Where one turn sends some rows of the set: a few examples, then the rows asked:
j_621: [-15  -2  16  22 -15 -33  20 -11 -20  22   6 -12 -16  15   0  -6  10  -2
  14]
j_650: [  9  -1  24  10  -3  10  31  17  17 -36   9  -9   6 -10  -2 -29  19  13
 -19]
j_391: [-38  11  -2  31 -10   1 -18 -11  34  13 -27   2 -11 -20 -16  14   8 -18
  32]
j_671: [ -7  -1  16  17 -15  17  15  -5  75 -14 -11   7  28  -2 -15 -26   5  17
   0]
j_679: [ 10 -14  33  14 -14  32  15  10 -19  21 -13  -5 -18  25  15  19  -9 -11
 -10]
j_123: [  8  -5  32  22 -16   2  19  25   3  38 -18  -9  -8  33  24  -5   7   0
 -18]
j_356: [-12 -29  35  18 -18  21 -11  -6   4   8 -17   4  -4  -1   8  26   0 -50
 -12]
j_150: [ 22  -7  13   3 -14  10  18   4  22  -5  -4  -8  22 -24  -9   8   1  53
   8]
j_256: [  4  -1  13  10 -10  30  14   0 -40  10   0   8   0  22  18   5  -6  -4
   3]
j_960: [ 12 -17  25  13  -5  36  42  27  13   4   1  14 -13  17  15  -3  13  27
   9]
j_754: [-47  22  -2  24  -1   0  23  -4  39 -13   3  22  31 -11  -9  24  13  -5
  11]
j_134: [-17   5   3  29 -11  19  25 -11  61  -9  -6   8  37  -7 -11 -24  10  26
  -4]
j_535: [ -2  -5  24  17 -20 -27  -5 -14  -1  38   7  -6 -21   8   0  -3  -7   4
  23]
j_701: [ 20  -3  30   6 -10  42  29  26  22   9  10  13 -11  17   9  -8   6  21
  22]
j_632: [-28 -14  33  12 -25  -3   5 -13  29  12  -6 -28  14  17  10  30 -21 -37
 -13]
j_495: [  3  12  28  16 -15  28  22  15  47   2   9 -16   3 -20  29 -12 -19  21
  -7]
j_660: [-47   7 -12  25  -8 -11   2  -7  14  -7 -31   5  -2 -13 -16  13  23 -17
  25]
j_365: [ 25  10  26   1 -23   1  -7  15   4  42  -7   0   6  31   5  -9  -2  10
  14]
j_337: [ 11   3  10  21  -9  -1   9   6 -25  28  -1  12  12  25  15 -21  16  10
  -8]
j_909: [-18 -10  29  11 -20 -32  13  -2   2  25   1 -13 -29  18  17  -9  -7 -13
   9]
j_249: [  4   5  -6   6 -26  15  34  32  35 -38  -2  -9  17   6  18  -3  19   6
  13]
j_524: [13 -4 15 12 -5 40 35 17  6 10 11 22 -1 11 17 -7  6 32 22]
j_740: [-26  -2   6   6 -19  10  14  -8 -29  -4 -14   1  31   6   9  26   5 -34
  11]
j_10: [ 17   0   0  48 -19  33  19  11  36  -4   6 -15  10 -14 -10  14  27  33
   8]
j_109: [-46  -3   3  25  -9  -5  -6  -1  36  -5 -33   5 -18 -13  -2   6  11 -35
  14]
j_782: [-24  18  20  26  -2   8  -5  -3  64  -6   6  22  12 -13 -34  19  13 -14
  11]
j_947: [ -3  18  28  27 -21  31 -12 -11  -3  24   0 -15  14   0 -21  31   3 -34
  22]
j_599: [-32 -26  18  23 -18  -4  15 -14  59  -8 -12  -6  37  -8  -9  20  -1 -27
  -7]
j_977: [ 14 -21   2  22 -21  30  -4  13  51 -15   7  14   1 -19  30  -7   0  11
   0]
j_17: [-18  -6  17  23 -17   0  -5 -22  57  -7   5  -6  42  -9 -35   8   4 -26
  10]
j_102: [-32  -2  13  31 -10  -4  12 -29 -12  -6  14 -16  26  13  -9   9  11 -31
 -19]
j_405: [ -3 -10  21   5 -20  -4 -26 -34   9  12   9  -9  28   9 -25  24 -10 -16
   9]
j_667: [-39  -2   2  32 -13  -1  19 -23  40 -11   5  -2  50 -12 -12   5   7 -25
   0]
j_941: [-40 -13  16  15  -2  -4  14   5  61 -16 -14  28  12 -11  -5  31   7 -13
  -6]
j_548: [-18 -10  11  22 -16  13  34  -1  67 -15 -21   0  30  -1  -8 -15  10  23
 -10]
j_185: [ 22   8  30   5 -18  34   0   5 -18  19  -3  -5  -9  28  -2  12 -11  -7
  17]

j_535 goes to j_109
j_337 goes to j_782
j_947 goes to j_632
Where do these go?
j_667 goes to j_185
j_701 goes to j_548
j_249 goes to j_150

Where one turn sends some rows of the set: a few examples, then the rows asked:
j_731: [-10  36  -2  17   5 -16 -12   2  27  -3 -11  -9 -26   4  13   5 -12 -10
 -11 -46  35  19   8  37 -26  -8  -7 -27   8  17 -19  10 -14  16   6  21]
j_729: [-15  41 -11  18   2  -9  20  16  16   7  18 -12  16 -11   9  18 -11 -29
  -1 -31  12  -9 -23 -19  16  18   0  14 -42   5 -12  34   4  -7  -5  -4]
j_784: [-16  -5  16  -3   7   6  37  -9 -14 -15 -25  13   5 -29  -5  28 -13   8
   6 -13  27   1   0   3 -16 -67 -28  18 -19  48  19 -11  -3 -20  10 -11]
j_484: [-29   6 -32  -9 -19 -14  22   3  13  -2   3 -49  12 -21   9   9  -5  23
   3 -11 -11  17  27 -29   2  11  -7   3  -5  47  18  -4   7 -11 -39 -13]
j_995: [ 11  10  10 -17   0   0  17   1  27 -10 -16 -24 -13  10  24 -26  -8  -3
 -19  -9  -4  -5 -33  49 -36 -11 -23 -35  -6  45 -13  -6 -10  -7  -7   0]
j_992: [ -5   6 -32  -8 -27 -22  32   5  -5  23  13 -22  16 -24  29  25   3  26
  33   2  -1  20   4 -11   6  10  12 -17  -1  26  26  -6  22 -29  -7  -6]
j_684: [-16  35 -17   8 -19 -20  41   2   0   7   9   2  19  17   8   5 -23 -38
 -27  -8   4  -3 -29  -5 -15  10   7 -12 -23  22  -2  29  26 -15  20  -9]
j_483: [  8   2  12  17  22  -5  10  12  12   0 -15  -4 -12  21  29  29  22  -5
  -8 -22  47  17 -32  35  19  -4 -14 -36  -5  19 -10 -13 -12 -20  -7 -16]
j_818: [-10 -10  55  -8   8  -7  18  -8  12   5 -10 -21   9  -8  15 -13  -9  -3
  11 -49  11  14  -1  29  14 -15 -33 -29   4  15 -13   9 -18 -11 -19   6]
j_861: [ -9   1   8  -4  -9  -3  22 -10 -14  -9 -44  23 -17 -18   7  24  17  15
  -9 -17  46  -6  22   8 -11 -32 -14  14 -37  19  43 -10  -6  -4   7  -5]
j_160: [ 35  27  25  -4  -1   7  -6 -10  28 -37 -14  11  22 -17  12  -6  19  21
 -28 -11   9  14  15   6   3 -28  13 -27  -8  32   6   2   5   4 -39  29]
j_488: [-18  35  19   2 -20 -21  18 -24  18  18   6   3  29  -6   4  18  -2 -40
 -27  -7 -26 -17  -3   2  -9 -13 -14 -11 -12  26   5  46  23  -2  -6 -11]
j_226: [  2  24  -1  -1  -6   6  19  19   8 -16 -14  27 -35 -26   6   4  18   7
   5  -1  21  -1  39  18 -22 -22 -20  19 -52  22  11 -13  -2 -10  16   7]
j_522: [ 23  21  22   6  35  -4  21   6  39 -26 -33 -22  10  11  17 -33   7  13
  -1   0  16  38  19 -21   3   3   3 -23 -24  24  16  -7  -6 -19  -8  12]
j_691: [  3  -4  -5  16  -2 -25   6 -25   1 -49 -21  12  39  -6  11   0 -14  24
 -28   1  22  20  -6  17 -10 -26  19 -43   6   6   4  -5  -6 -12   7  17]
j_156: [-14  20   6   6   5 -13  20 -14  36  17  -9  -9  21   9   9  20  16 -16
 -19  -4 -16 -34 -21 -17  17  12 -11   1 -37   7  10  33 -14 -19 -13 -20]
j_172: [-21  24 -42   2 -17  13   7  -3  16   0  -6 -21   5  -5 -27  19  12   8
 -19  13 -24  33  14  -7 -14   2   0  -5   3  39  20   4  -9 -22 -41 -13]
j_829: [ -8  29 -31   4 -29   0   8  -7   0  28   7   5  10 -19 -15  33   9   9
  19   9 -15  40  12   4  -9  -4  19 -21  13  12  24  12   1 -30 -10   5]
j_253: [-18   5   2  -4  11   8  46   8  14 -16 -15  17 -16 -12  -9  -6 -18   6
  12   5   7   5  25   6 -29 -42 -26  17 -30  37  -3 -14 -10 -34  33   4]
j_515: [ 12  15   9  33  34 -21   4   9   7 -45  -2 -26  31 -35  28  -3 -15  -3
  16   6  19  53   0   7  -6 -25  -8 -28 -14  21  -5  -5   7 -14   5   1]

j_484 goes to j_992
j_691 goes to j_160
Where do these go?
j_483 goes to j_731
j_253 goes to j_784
j_488 goes to j_156

Where one turn sends some rows of the set: a few examples, then the rows asked:
j_145: [-67  -4 -22 -24 -40  -3  38 -18 -26  51 -15  22  -6   5  41 -34  -8]
j_454: [-49 -23 -20  -5 -28   4  42  -4 -29  46 -16   4 -24   1  57 -33 -28]
j_796: [-34 -17 -46  27   2  -3  40  30  14  -4   7  26   2  25  14 -32 -18]
j_934: [-53  -5 -44 -22 -51  -3  39 -26 -14  32   8  27 -19  20  28  -7  17]
j_122: [-32  -7 -25 -14 -28   8  38   4 -12  -7 -16  30 -16 -33 -26 -29 -10]
j_612: [-38  13  -9  -8 -10 -12  40   4  13  -1   6  10   3   7  14 -12 -52]
j_832: [-60   7  -8   0 -14 -19  47  -1  18  -3   4   8  14  23   9 -22 -33]
j_206: [-50 -11 -38 -30 -51 -11  35 -23  -9  38   1  28 -10  23  24  -7  18]
j_48: [-56 -11   4  -8 -10  -3  26 -21   9  -4 -23  30  20  15   4 -54   1]
j_683: [-36 -10 -46   1  13  20  32  30  -3  -8  15  26  10  -9  -2 -23 -15]
j_277: [-39 -32 -47  -4 -35   0  38 -23  -5  15  17  18 -18  27  34  -4  33]
j_826: [-37  25   5 -10 -14   3  34  20  -1   1  12  15  21   7   6  -8 -25]
j_195: [  2  10  -1 -32  -9   1  28  21 -23   4  -4   2 -26  -4  10 -47 -12]
j_712: [-30   0   3  -1 -10 -32  34   8  13  -9   5   6  14   3  21 -12 -32]
j_575: [-11  18   5 -23 -11  10  20  35 -28   9   6  20   5  -1  13 -44  -7]
j_719: [-13  22  -4 -26 -26  -6  44  26 -20   6   7  -2 -26   3   2 -34 -25]
j_640: [-54 -21 -17  -1 -21   5  47  -5 -27  41 -12  -2 -17  -4  58 -31 -30]
j_442: [-19 -11  -2  -1  -1  -4  25  27 -15   7 -15  11  -6  26  23 -75  15]
j_265: [-22 -44 -21   3 -17  14  47   5 -29  19   3 -15 -30  -6  53 -22  -8]
j_870: [-30 -35 -28   5 -19  13  46  -4 -29  21   6  -9 -38   1  59 -23  -9]
j_35: [-25  -7 -54  13   0   5  37  24  18  -4   4  30  -6  11  -1  -8 -19]
j_562: [-44 -19  17  -9 -17 -12  28 -15  -2 -13 -23  17  14  -9   2 -50   2]
j_394: [-33 -33 -48 -10 -38  -3  37 -14  -2  16  18  23  -5  24  25   2  34]
j_629: [-22  -7 -45 -17 -27  15  44  15 -13 -11   9  26 -26  -6 -27 -35  -5]
j_574: [-61  -5 -25 -24 -44  -7  37 -15 -22  54 -15  21 -13  13  40 -26 -10]
j_727: [-63  -1 -24 -20 -44  -2  38 -25 -27  45  -9  20 -20  12  45 -30  -1]
j_408: [-22 -47 -36   2 -22  11  39 -12 -20  10  13  -1 -32  14  47 -19  27]
j_9: [-20  -2 -27 -28 -27  19  30  -1 -13  -5 -11  34 -21 -10 -28 -39   8]
j_355: [-42 -11 -52  19  -2  -7  32  24  13   3 -14  40   5  -5  -2 -21 -14]
j_560: [-36  -6 -20 -25  -3  26  32   8 -16 -13   1  18   4 -17 -24 -33  14]
j_50: [-51  -5 -42 -31 -52  -7  37 -20 -15  38   4  34  -7  14  20 -10  16]
j_896: [-55   0   9  -9  -4   9  29  -2   2  -9  -7  17  32   9  -5 -30  12]
j_559: [-18 -12 -24   0   6 -18  14  31  -5  11 -24  29   4   9  16 -57  25]
j_550: [-19 -60 -36  -1 -22   8  40  -9 -13   9  10  -2 -25  12  40 -12  20]
j_311: [-16 -54 -32   2 -21   8  39  -4 -14   8  12  -1 -18  13  42 -14  32]
j_465: [-29  -9 -18   3  16  10  16  34 -12   4   1  28  23   9  25 -57  -1]
j_254: [-56 -16 -20   0 -26   4  43 -13 -28  39  -8   2 -24   7  63 -33 -22]
j_299: [  6  11 -12 -26 -13 -23  25  34 -16   4   2   8 -17  -8  10 -28  -6]
j_750: [-31 -40 -44 -17 -39  -4  37 -19  -3  16  13  17 -13  24  24   0  32]
j_202: [-27 -50 -26   4 -18  12  44   0 -26  23  -3  -8 -31  -2  54 -27 -13]
j_942: [-21 -19 -14   7  18  -4  18  20   4   2 -18  18   6  27  27 -57  15]
j_644: [-53 -16  -5 -18 -18   0  33 -16  -4 -11 -14  22   6  14 -11 -66  20]

j_644 goes to j_832
j_311 goes to j_394
Where do these go?
j_299 goes to j_559
j_408 goes to j_277
j_9 goes to j_48
j_683 goes to j_560
j_202 goes to j_550

Where one turn sends some rows of the set: a few examples, then the rows asked:
j_273: [ 22  -6 -12   3  34  56  16  -3  -3  22  -2 -28  15  -1  18  -2 -26  -3
  13  20  -1   6  19 -16 -25  -9 -17  -6   9]
j_323: [ 28   1  31 -40 -13 -20 -21  13  -3 -13 -11 -16   3 -18 -27   1  14 -17
  -1  17  10 -29  12  15 -12  17 -29   4 -15]
j_154: [  6 -18  19 -36   1  12 -18   0   0  -2 -28 -17  15  -2 -41 -19  21  -9
 -16   2   3   3  -9   7 -16   4  -8  -7 -14]
j_951: [ 13  -4  43 -11  -5  -5  -8   3   4 -31   6 -20 -10  -8 -16  14  10  -6
 -16  20  26 -17   0  10  14  10   8 -32 -34]
j_688: [ -6  12 -20 -22  37  14   2  17   6  35   3   0  -7   6 -13 -17 -26 -29
 -13 -23  -2 -34  16  18 -10  28   4   5  -8]
j_149: [  8  -1   3   4  -1  14  -5  24  -4  44 -24  -6  -1  16 -31  -3  19 -16
  18 -12  -3 -53 -18   3  -3  -6  13 -10  24]
j_795: [ 32  17  21  -2   4   5  -6  22 -20  11 -16  12   4 -13 -34  35  -5   1
   3  12   5 -63  14   4  -3  19  23  -3  36]
j_997: [  9  26  21  -1  -3 -24  36  -2  -9 -13   2 -17  52  -1  -7  25 -26   7
  -3 -28  18 -47  14  -2 -24 -17  15  -8 -13]
j_194: [  7  10 -11   0  23  42  21  12 -16  37   6 -44  16   7  25   7 -25  -6
  -9   6  -1  16  19 -14 -16 -15 -18 -13 -12]
j_493: [ -5 -15  12   8   8  20  -6  -9   2  15 -31 -48  10  -6 -17  28 -15  24
  28   5 -18 -19  14   1 -25 -21  -8 -36 -12]
j_334: [ 27 -17  -1 -18   4  10 -16   6  13 -17  13 -13  -5  -6 -38  -6  16 -14
 -27  23  14   7 -10  -7  14  -6  10   1 -26]
j_506: [ -2  18  26  -6  -3   4  17   5 -15  25 -23 -36  -6   0 -10  32 -15  11
  42  -2 -19  -4  18 -13 -36  -9  -9 -27 -11]
j_447: [ 13   1  -7   3 -11   4  -7 -13  26  11  18  -8  32  10 -16  -1   8  11
  38 -12  15 -59  10   0 -33  -5  24   0 -24]
j_805: [ 62   4  -7 -11  15  27  -4 -13 -11  13  24 -19  12  18  15  47 -14  10
  25  27  19  -5   4 -13   1 -15 -23  -9   0]
j_527: [ -4  21 -22 -17  36  18   2  10   0  30   5   0   0   9 -10  -8 -29 -14
  -9 -24 -11 -31  43  11 -24  26  -2   7  -6]
j_28: [ 23   7  25   7  -8  20   7   5 -14  15   4 -43  15  10   6  36 -19  17
  41   3   2  -9  10 -15 -42 -25  -5 -19 -31]
j_643: [  9   5   0  17  40  40  23 -16 -13  23   1   0   1  -2 -32   1 -31 -11
 -20 -29  29 -15  -1  16  -7 -12   4 -17 -21]
j_780: [  6  12   6  -2  -7  -7 -13 -12  29   2  10 -12  33   4 -26   2  13  -7
  29 -22  10 -52   3   3 -37   9  34   2 -22]
j_369: [ 22   1  13 -41  11 -24  13  26  -5 -23   5 -15 -11   2 -14  -5  -1 -16
 -33  18   3  -9  -6   1   8   4 -19  13   4]
j_412: [ 18  20 -28 -17  -4 -14   5  -1  22  26  28  25  -1  25   9  48 -22 -13
   3   3  10 -15  -3   2  18   1   7 -20 -25]
j_534: [  9  -3 -27  -6  33  34  29  -8  11  21   9 -31  10  -6   7  -8 -13  -3
  11  32   1   6   1 -29  15 -21  -1 -14  11]
j_395: [ 16  -9  15  -1   8  15  -5   0   1  -2  -9 -48  30   4  11  35 -29  22
  32  14 -14 -26  26  -7 -43 -21 -11 -12 -11]
j_119: [  3  33  13 -12  12 -17 -26  -4  20  41  11 -30   5 -14 -31  43 -11 -19
 -10   7  29 -34 -10  21   3 -13  28 -22 -16]
j_129: [  5   4  -1   5  36  39  15  -9 -16  15  -9   6   2  -6 -36  -1 -29 -27
 -32 -28  27 -15  -3   9   0   6  20  -7 -12]
j_624: [ 44  -5 -18 -17  -4 -17  -4 -14  -2   9 -12  27  31  -5 -22  44 -22 -17
 -22   4  19 -38 -17  13  12  -5 -11  -2  11]
j_430: [ 10  15  27   7   0 -23  30   8  -8 -15  -4 -18  43  -4 -20  18 -10  -1
  -5 -34  15 -59  -3   8 -22  -3  21 -13  -9]
j_473: [ 50  21   9 -16  19  -1   3 -21 -19   6  31 -33  -6  -2   0  48 -15  20
  23  29  28 -20  15  -9  12 -11  -9 -16   2]
j_380: [  1  30   2 -21  30  -3  -3   5  -5   4   6   2  15   0 -11  21 -15 -26
 -17  20 -10 -36  20 -21  18  11  47  13  31]
j_349: [ 24   7  -5  -2  17   4  -2  10  -7  53  17 -15  15 -12 -38   1   0 -30
  -9   6  21 -44 -34   6  22 -35  14   0  -3]
j_232: [ -3  -1  34 -36  14  -9  18  31   4 -15  -7 -15  -6   5 -12 -15   2  -6
 -14   5  -5   0  -4   5  -2  13   9 -36 -17]
j_983: [ 26  11 -24 -15 -13 -18  -7   3  15  18  23  29   0  18   1  43  -9 -16
  -7   6   8 -30  -8   2  20  18  22 -19 -15]
j_332: [-12  35  12 -11  23 -14   3   3  19  13 -30 -18  26  -9 -25  29 -25 -34
 -11  -8   1 -10   6  -6   2 -14  45 -30   7]
j_280: [  8  11 -29 -14   9  27  31   8 -25  34  -1 -39  21  -1   7   2  -4  -7
 -10  14  -8   7  11 -31   8 -18 -20   6  13]
j_917: [ 54   6 -17 -18   6   1 -25  -2 -20  18  23 -45  17 -13 -12  43  -5  23
  10  23   7 -32  35  -1  12  -8 -17  -8 -10]
j_725: [ 54   8 -19 -19  16   9  -8   8 -10  13  20 -36  31   9  22  54 -26  10
   4  23   0  -6  25  -8   8 -14 -26 -17  -9]
j_112: [ 41  -8 -28  -7  -4   6   1 -16  -5   7 -14  33  36   4 -19  46 -25  -3
 -14   2   8 -36  -3   7  12  -7 -25   0  12]

j_688 goes to j_624
j_643 goes to j_412
Where do these go?
j_725 goes to j_395
j_493 goes to j_534
j_232 goes to j_369
j_380 goes to j_795

